One turn moves each row of this set onto another row. After a few examples, where does it send each row asked below?
naru: [ 24   7 -38 -36  -2 -18 -30  -6  25 -26  -5  11  18   7  30   6  53   9
 -10   3  11  -7   1  10 -30   6  12   0  10]
feba: [ 18  14 -18  12   7  -6   5  -1   3  16 -23  13   2  34  34  -1  34  14
  15  -9 -16  -1  -2  -2 -31 -13  -6  -9 -27]
mopad: [ 29  15  -1  16   9 -33 -41   1  19  37 -12   2 -20  25  24  -2  17  20
 -25  30 -16 -13 -18   6 -42  -8  20  28 -22]
tam: [ 33   6  27 -21 -16 -18 -15  13  17  40  -7   8   9   3  20 -11  24   6
  -8  21 -35 -17 -21  13 -30  -2 -20  30 -27]
gali: [ 20  -5 -32 -12 -11   2 -12  -2  26 -30  13  -9  -2  -2  42  -6  46   8
 -33  -6 -18   0  -2   4 -23  13  -5  10 -12]
kinup: [ 27   2   3 -21  20  -7 -33  13  16  25 -10 -27 -11  40  42  -4   2   4
 -17  26   1  12 -16  15 -43  25 -13  35 -15]
Lorad: [ 29   5  -8  -1   9  -9 -10  22  20  12   4  27   7  12  30  -7  12   9
 -11  12  20  -5  23  14 -32   4 -24 -29 -30]
gipo: [ 14  14  28   5   7 -31 -16  14  32  14  -7   9  21   4 -16  19  34   3
 -10  16  12 -14 -21 -10 -51  -6  -3  10 -20]
Kaza: [ 14  -7 -25 -18  18  -8 -43  13  34  11   1  21  -8  -1  36   1  12 -35
  -1  17  12   1  -3   5 -40   1 -24   9 -16]
Non: [ 29   0  -8 -10   3  -3  -7  49  21  15 -14 -11   2  25  -8 -13   3  13
 -10  -3   6  12 -27   0 -16  -9  24  23  -1]
fona: [ 17  -5  -7   6 -12 -23 -30  -2   6 -17   3   6  31 -14  32 -27  18  13
 -35  10  23 -15  -7  10 -18  11   5  51   9]
firi: [ 23 -14 -15   2   8  10  -8  27  30 -32  -7  12  -5   5  37  -2  47   4
 -25  22 -24 -17  -7  -5 -12 -21  12   0 -12]
sil: [ 30  -2  15  10  33 -22 -20  19  22  17   9  -6   7  43   7  16  29   0
 -15  23  34   4 -11  11 -56   8  -7   6   3]
tid: [ 25  -9  27 -28  -9  -8 -11  13  24   6  -6  -6  29  38  18   3  14  -7
   1  10  -1  16 -28  17 -53  25 -18  21 -21]
napul: [ 18  -3  -8 -37   7   3  -7  26  29 -13 -28  19  21  -4  56  -3  47  14
 -13  15  13 -16  -4   3 -19 -11  12   0   2]
kofo: [ 32  10 -18   0   6 -29 -26   7   5 -21 -21   3  24   8  32 -10   6  18
 -12  41   7 -38 -12   7  -3   2  -5  25  28]
bazip: [ 26   6  38  18   1 -16  -8   2  16  54   2   8   8  14  37 -13  40   9
  -9   9   7  -3 -18   5 -31   4  -1  15  -3]
tafil: [ 23   4   6   3  15  -8  14  24   1 -33 -20  -8  16  15  43 -10   7  24
 -30  17   1 -13  -6  31 -18  -6   0  36  18]
rarov: [ 26   2  20  16  27 -19 -14   3  17 -34 -19  -1   9  12  21  -7   5  10
 -14   4 -36 -11  26   8 -35  -4  -9  12  13]
Bas: [ 11 -18   5 -12  23 -27 -43 -17   4 -14 -10  28  37   9  27 -14  13   2
 -15  13  -4 -21  12 -12 -47   0   7  31  11]
dege: [ 26 -10   4   5  15 -18 -20  -5  10 -21  -4   1  28   5  41 -14  25  17
  -5 -17 -22 -11  15   1 -65   5 -15  46   8]
vezud: [ 30   6 -17 -20  -7 -18  -7  19  15  26  37  23  -1  16   8 -17  -1   7
 -22   6   3  -4 -29  20 -30   4  21  12  12]
dib: [ 25   1 -22  -7  11  -8   3  38  21  27  25 -11  -5   2   4  -5  15   1
 -15  -4   2 -12 -40  -9 -32  -5  -5  33  11]
rirur: [ 22  -3  -7  34   6 -10 -11   8  11 -42   7   2  17  14  30  -8  30   1
  -6  10  -2  -8 -23   9 -32  -3   6  52  24]
Ruti: [  1 -10 -27 -10  12 -14 -19   1  17  16 -27   8  -9  11  33   2  28 -12
 -18 -16  -6  11  -7  12 -50 -26   7  31 -33]
labet: [ 27  21 -17  -8  -9 -13  -6  29  30  17  -3   5   8  21  27  -8 -14  27
   2   7  12  -4 -44  -5 -33  13  25   4   2]
sosi: [ 17  22  -1 -17  16 -27 -19   7  21  -2   3   5  -5  30   5  19   2  16
 -21  35 -24 -15 -24   8 -65   6  -1  24 -36]
Mudup: [ 24 -21  16  -2  14 -25 -21   2  22 -11 -33   7  32   2  52 -10 -10   6
 -24  20 -14 -31   6  -6 -33   2 -18   6  11]

mopad turns into kinup
vezud turns into labet
Now these:
Kaza turns into Lorad
tam turns into sosi
rirur turns into fona
gali turns into naru
dege turns into Bas

One turn moves each row of this set onto another row. After a few examples, where does it send each row asked below?
Zuriz: [ -3  -7  28   7   6   6  -5  23  -1 -15   1 -18  17 -35  15  12   7   6
   3  10]
zozi: [-11  -7  -8  28   2 -22   0 -11 -12  14  15   8   9  38 -14  -3  -2 -10
 -16 -24]
Robu: [-30 -12  13  10  -1   9  -5  23  -7 -24   5  -5   9 -16   7   3  -3   7
  10  18]
tob: [  1  -5  -1  22   8 -31   1  -7 -12  16  15   9  11  27 -15  -7   5 -16
 -26 -23]
Fid: [ -7 -14  20   8 -11  34  16  39  -9  -3   3  12 -11   5  14  -6  20  -7
  -2   0]
vebir: [-28  24   8  23  14  18   1   4   3  12 -23 -12  -2  -8   9   4  41 -11
  12 -12]
lodin: [ 12  12  13  11  12 -38  11 -18 -10  11   8  11  13  38 -17  -1   6 -11
 -16  -8]
menon: [-22  -7  30   0 -16  18  -8  29  -9 -17   8   2  15   0   8   6  20  -1
  23  15]
pevom: [  5 -13  10  19 -19   9  25  24 -15 -13   9  25  -1   1  31  -1  15   7
 -13  -8]
mebof: [ -8   3   6  15   8 -37 -11 -10 -13  14  17   1  28  19 -23   3   8 -15
 -18 -12]
mivop: [  2  16  12   7  17 -36  14 -12 -11  23   4   2  23  15 -23   3  10 -13
 -23  -4]
sog: [ 10   6  21  13  -1   4 -18  -5   8 -11 -12  -5 -14  15  25   4  32 -19
  32  -6]
bebo: [-14  -1  18   9 -21  -3   1  18 -15 -15  13  10  32 -19  18  16  21  12
   7  14]
Zasam: [ -2  19  21   6  -9   5   5   4   6   1  -9  22  -3  36  39   1  39 -18
  18 -10]
Seput: [-15 -21   6  18   3  20  11  27  -7 -23   2   9 -19   1  17  -8  -7   2
  -4   3]
buv: [  5  -9   8 -10  -2  21  32   7  17   8 -13  20  15 -29  -3  -6  16  20
   8  -7]
Ven: [ -9   6  18  11  -5  22   6   3  20   7  -8  14 -10  23  19  -4  36  -7
  26 -38]
nugov: [ -4  -7   8 -14 -13 -10  -4 -12  31  -3  -1  33  28   3  23   2   7  12
  28 -13]
Teti: [ -5  -7  -3   2  16 -20  18   4  -2  25   2   6  14  35 -12 -17 -12 -20
 -21   1]
Rugu: [ -6   4   9 -13   8   4   8 -24  31 -13 -18  20   8  -1   3   2  -2  19
  30   4]
nalu: [ 10   0  19 -14   3   5 -20 -20  29 -10 -13   9  17 -15   7  17   4   6
  22  -1]
Pifaz: [-13  -2   6  -3  10 -32  -1  -3   1  14   6   0  29  34 -14 -12 -11 -16
   0  13]
pof: [ -2   1  -3 -10  17  17  28  -9  27   8 -29  20  -1 -16   3  -9  -2  14
   2  -6]
berid: [ -2  -2  12   0  12 -41  -3  -6  -2  11  13  10  22  33 -17 -10  -6 -20
  -9   2]
kes: [-22  -2  -6  22   6 -24  -5  -8 -11  20  13  -6  31  13 -22   3   3  -9
 -14 -11]
Gorur: [  4  10  14  11  15  17  -1  13   4  20 -24 -16  -1 -19  20   2  38 -22
   2  -6]
Daf: [ 22  -8   3  -6  13  24   9  -6  29   8 -19  18  -9 -16  14  -1   4   1
  -9 -19]
Tuvo: [-18  18  12  27   3  13  -4  -7   4  -5 -15  -1 -19  25  19   4  34 -12
  27 -19]
liv: [-19  25  18   0   2   8   7  17   6  25 -15   3  22  -4  26   4  45 -20
   4   2]
Dozif: [ -1  -9  -4  -9   2   7  21   3  28  23 -13  32  21 -17  23 -10  12   5
  -6 -23]
gifir: [ 18 -19  23  16  -1  11   7  18  -1 -27   5   3 -18   2  30   1  -2   1
   0  -9]
karor: [  9 -12  17 -12 -16   9  15  -8  19 -18  -4  27  11   1   2   0  11  23
  33  -5]
fim: [  1  -3   5   0  17 -32   9   3  -4  24   7   7  19  22 -16 -14  -5 -22
 -27  -3]
val: [ -3  17   6  14  16 -23  29 -10 -13  24  -1  -3  21  21 -23   2   8  -4
 -22  -3]
lasub: [-24  15  20   6   2  19  -2   8  19  20 -12  -4  19  -9   5   3  45  -6
  25 -22]
govok: [  2  17  10  12   7 -31  19 -22 -11   7   5   4  13  41 -19   6   3  -3
  -4  -4]

Zuriz turns into nalu
Zasam turns into pevom
Now these:
Fid turns into buv
govok turns into zozi
Rugu turns into Tuvo
mebof turns into berid

One turn moves each row of this set onto another row. After a few examples, where does it send each row asked below?
Beke: [  0 -16  -7 -76  33  -8  17  15 -53   1 -36 -22  19  -1 -14 -25   1  30
  -4 -16   7 -25   0  28  43   9 -21 -11  15 -16 -27   3   1]
Sem: [ 18 -33  39 -48  18  -6 -14  14 -21  -4 -41  -4   5 -18   5  -5   6   4
  -3   6  45 -23  12  17  41  51  -9   3 -20  -2 -24   8  21]
regaz: [ 34 -35  -4 -39  15  -5 -10  15 -31 -17 -26  -9  23  -7  23  -3   1  18
  21 -24 -16   3  10  17  23  46 -19   2 -15 -19  -9  13  56]
Golez: [ 19 -27   5 -74  30  -8  10   3 -41   2 -34 -26   9   8   0  -8  42  40
   2 -21   5 -34  14  44  33  30  -3 -26  23   2 -18  10  37]
Bopu: [ 19 -19  -9 -74  31  -9   2   0 -44  14 -39 -35  13   9   1 -21  35  38
  -3 -20  10 -27  -4  28  35  21 -23 -18  19 -22 -33   2  14]
Rogep: [ 14 -38 -17 -38  36  -9  -1   8 -25 -12 -31 -23  12  -8  12  -1 -27  29
   8 -20  12 -12  17   9  25  41 -28 -11 -18 -48 -17  20  26]
suno: [ 15  -4  12 -50   8  -3  34  12  -5 -32   5  11  -5   4  40 -13  25   2
   0  -8   5 -45   5  41   9  31 -28 -23 -10 -22 -14   6  18]
Dasod: [ -2 -25  -7 -47   8   1  48  17   1 -25 -10   1   3 -15  36 -12  10  17
   2   0   3 -47  27  47   9  27 -19 -16   4 -32 -12   2  10]
Rap: [-23 -12  18 -12  -1  -6  -1   0 -38   7 -12 -18   7 -11 -17 -12  10  39
 -15   6  17   8   4   2  41  30 -22 -23  10 -32 -51   4  23]
nug: [ 12 -32   9 -53  22  -7 -19  18  -3  17 -41   0  11 -26  12   0   6  21
   0   2  29 -21  30  15  44  48  15  -4 -11 -28 -31  10  17]
ruka: [  3 -16 -18 -56  -1 -13  23  11   5 -29 -22 -34 -22 -21  42 -29  32  14
  -5   0   0 -28   4  30  18  46 -28 -27  12 -41 -25  -2   3]
Bog: [ -5 -18  -5 -60  -2  10  37  14  -2 -29  -4  -8   1 -27  21 -22  15  10
  -5  -7   3 -49  24  41   8  22 -17 -28  12 -43 -11  -3   5]
pom: [  5  -4  -4 -84  32 -15   4  23 -48  -8 -29 -14   3  -2 -16 -10   5  11
  -4 -16 -11 -15   6  30  42  13 -22 -21   2   6 -21  21  18]
buf: [-27 -12 -16 -48  14 -14  14  17  -2  10 -24 -23  32 -27 -28 -12  24  26
  -5   0  17  -1  26  19  42  27 -34 -48  11 -10   9  -3  19]
fifo: [-19 -15  16 -18  -8  -6  -7  11 -32   2 -13 -15  -2 -23 -18   4  20  27
 -12   9  -8  17  24  14  37  37 -16 -26   8  -4 -38  19  49]
Riko: [ -1 -20   7 -57 -13  -9  39   9 -12 -48 -18 -18  -8 -26  32 -34  16   9
   9   3 -11 -24   5  41  13  35 -11 -11   7 -14 -10 -16   8]
Kedeg: [  4 -14 -10 -48 -11  -3  13   7  23  -4 -15 -49 -10 -38  23 -21  35  31
  -3 -10  10 -28  17  34  26  39 -16 -36  13 -44 -27 -12   8]
Zap: [ 21 -28  14 -55  11   5 -25  24 -12  22 -37  10  24 -30   9  -5  14   6
   1  -1  19 -16  24  14  40  38   2   7 -12 -22 -28   6  23]
degat: [ 21  -6 -13 -20  -7   9  15   1  -8  16 -10 -18  32 -12   7  -5   9  38
 -10  10  35   9   3  19  51  25 -25 -39   4   1 -10  16  57]
fak: [ -4  -8  28 -46 -17 -11  29  18   1 -47 -10 -31 -17 -36  12 -25   9   8
   4  -4   6 -18   0  40  37  42 -16 -23   0   7  -9 -11  17]
pinu: [ 14  -7  -8 -24  -5   4  21 -13 -16  10 -11 -25  28 -14  -6  -3 -13  36
  -5  18  37  11   9  18  41  15 -26 -37  -9   2  -7  12  40]
Sogil: [  9  10  14 -56 -25   0   7  16  -4 -22   0 -25  -1 -39   7 -30  16  -9
   3  -7 -10  -8  -8  25  24  18 -37 -15 -11 -16 -21 -16   4]
niruv: [ 14   0 -10 -69 -11  -2  10   7  -6 -26  -4 -14 -10 -23  26 -24  30 -10
  -1  -2 -21 -21   6  28   1  23 -33 -23  -7 -33 -20  -2   6]
fuvo: [-30  -8  16 -17  -2  -5   0  15 -36   0  -7  -7   5 -19 -24  -3   2  28
 -16   6   4  11  17   8  44  28 -18 -26   7 -19 -42  17  32]
lak: [-12  -3  17 -41  13 -24  14   2 -10  -5 -14 -18  31   1 -14 -23  41  34
   0  -9  34  -4  -8  16  47  42 -25 -50   9   3   6 -16  27]
Tugep: [ 21  -3 -13 -58   1  -5  16   8   0 -13  -5  -4  -6  -8  39 -11  31  -5
   2  -1 -15 -26  11  33  -2  23 -40 -17 -16 -32 -22   6  11]
Zota: [-10  -7  -2 -55   2 -14   2   2  -9  11 -17 -20  34 -22 -31  -8  38  16
   5   1   2  10  22  21  25  21 -33 -43  -2   6  13  -9  28]
lif: [ 20 -10 -16 -20  -7   6  15  -6 -13  18 -19 -31  27 -17   4  -7   2  35
 -10  17  37  13   4  16  44  22 -37 -34  -1  -2 -13  12  45]
zega: [ 28 -37   1 -32  35  -1  -2   6 -31 -16 -26 -22  12   7  18  -5  -5  25
   3 -27  30 -24   2  11  24  50 -41 -15 -13 -40 -18  20  39]
Levur: [ 16 -28  22 -52  27 -15 -21  10  -7   6 -42  -9  -5 -17  11   2   7  14
  -3   5  42 -20  20  11  43  56   2 -10 -21 -16 -31  15  17]
vezav: [  1  -6   7 -53 -18  17  21  12   5  -4   4 -19  18 -42   3 -25  17  16
   0 -15   5 -35  16  35  20  11 -19 -23   8 -44 -19 -20   1]
fuma: [ 11  -3  14 -60   0  -2  24  10  -4 -43   5  -5 -15  -6  32 -21  35   1
  -7 -13   6 -43   1  37  13  39 -21 -38   3 -24 -14   4  21]
Vik: [ -6 -11  13 -46  -1 -27   9  -8 -15  -2 -24 -28  33 -11 -18 -22  42  29
  12   2  10  15   2  20  34  35 -23 -36   2  14  10 -24  27]
rav: [-20  -3 -12 -42  20 -25   6  15   0   7 -24 -28  22  -9 -14 -21  35  30
 -11  -6  30   1   1  10  53  43 -39 -55  12 -13  -2  -4  18]
metuf: [ 19 -31 -11 -45  27  -2  -4  15 -26 -13 -18  -3  25 -10   8   4 -22  22
  17 -25 -11  -7  26  16  21  32 -11  -8 -20 -34  -9  21  41]
Farug: [ 15  -4 -14 -21  -7  -4  17  -3  -8   9 -14 -20  28 -14  11  -7   0  43
  -2  13  27  18   4  19  55  27 -10 -36   1   6 -10  11  52]
gutuv: [ 19   4 -11 -27  -5  -6  11 -12 -10  10  -8 -22  23 -10   2  -2  -6  33
  -2  15  28  21   3  15  46  19 -17 -40 -13   4 -11  14  45]
dipu: [ 11 -14 -20 -48   8 -20  27  14   4 -23 -24 -22 -21  -9  54 -20  25  10
   0   6  -5 -22   1  31  15  44 -37 -16  -5 -30 -27   4   7]
bita: [-12 -27  27 -13 -11  -1  -1  -4 -35   4 -15 -22   4 -16 -13   1  34  41
  -8   8   4   6  23  19  30  40 -10 -24  16  -7 -37   8  52]
ruli: [ 32 -47   9 -27  21   1   4  12 -36 -23 -32 -17  23   1  24 -10   3  29
  15 -25  14 -16   1  21  26  56 -27   1  -3 -20  -9   9  54]
lun: [ 10 -23  -5 -79  27 -22   9  15 -41 -11 -43 -32  -4  -5  -2  -7  24  27
   5 -11 -15 -12  14  40  41  32  -6 -18  14  18 -16  16  33]
luta: [  6 -26  -5 -46  -4 -13  45  10  -8 -32 -23 -13  -1 -17  46 -25  11  14
  14  10 -11 -23   8  41   9  32 -21   2  -2 -19 -15 -13   5]
rifib: [  8  -1  19 -49  -5  -7  13  10  19 -29   3 -32 -24 -22  18 -10  38  15
  -8 -16  17 -37  11  39  30  49 -14 -52   3 -14 -17   6  29]
fuson: [ 23 -34  27 -51   7   1 -19  22 -24   7 -45   0  18 -29   9 -11  12   1
   2   7  26 -11  11  15  40  44 -12  18 -15  -5 -26   0  22]
Nor: [-10 -18  29 -11  -6   0  -5 -11 -37  11 -10 -20   8  -5 -12  -7  32  43
 -12   3  19   2   9  11  30  35 -19 -26  13 -25 -47   3  38]

Zota turns into rav
metuf turns into zega
Now these:
Nor turns into fifo
rifib turns into Sogil
Bopu turns into lun
degat turns into gutuv
dipu turns into luta
Zap turns into Levur
Bog turns into fuma

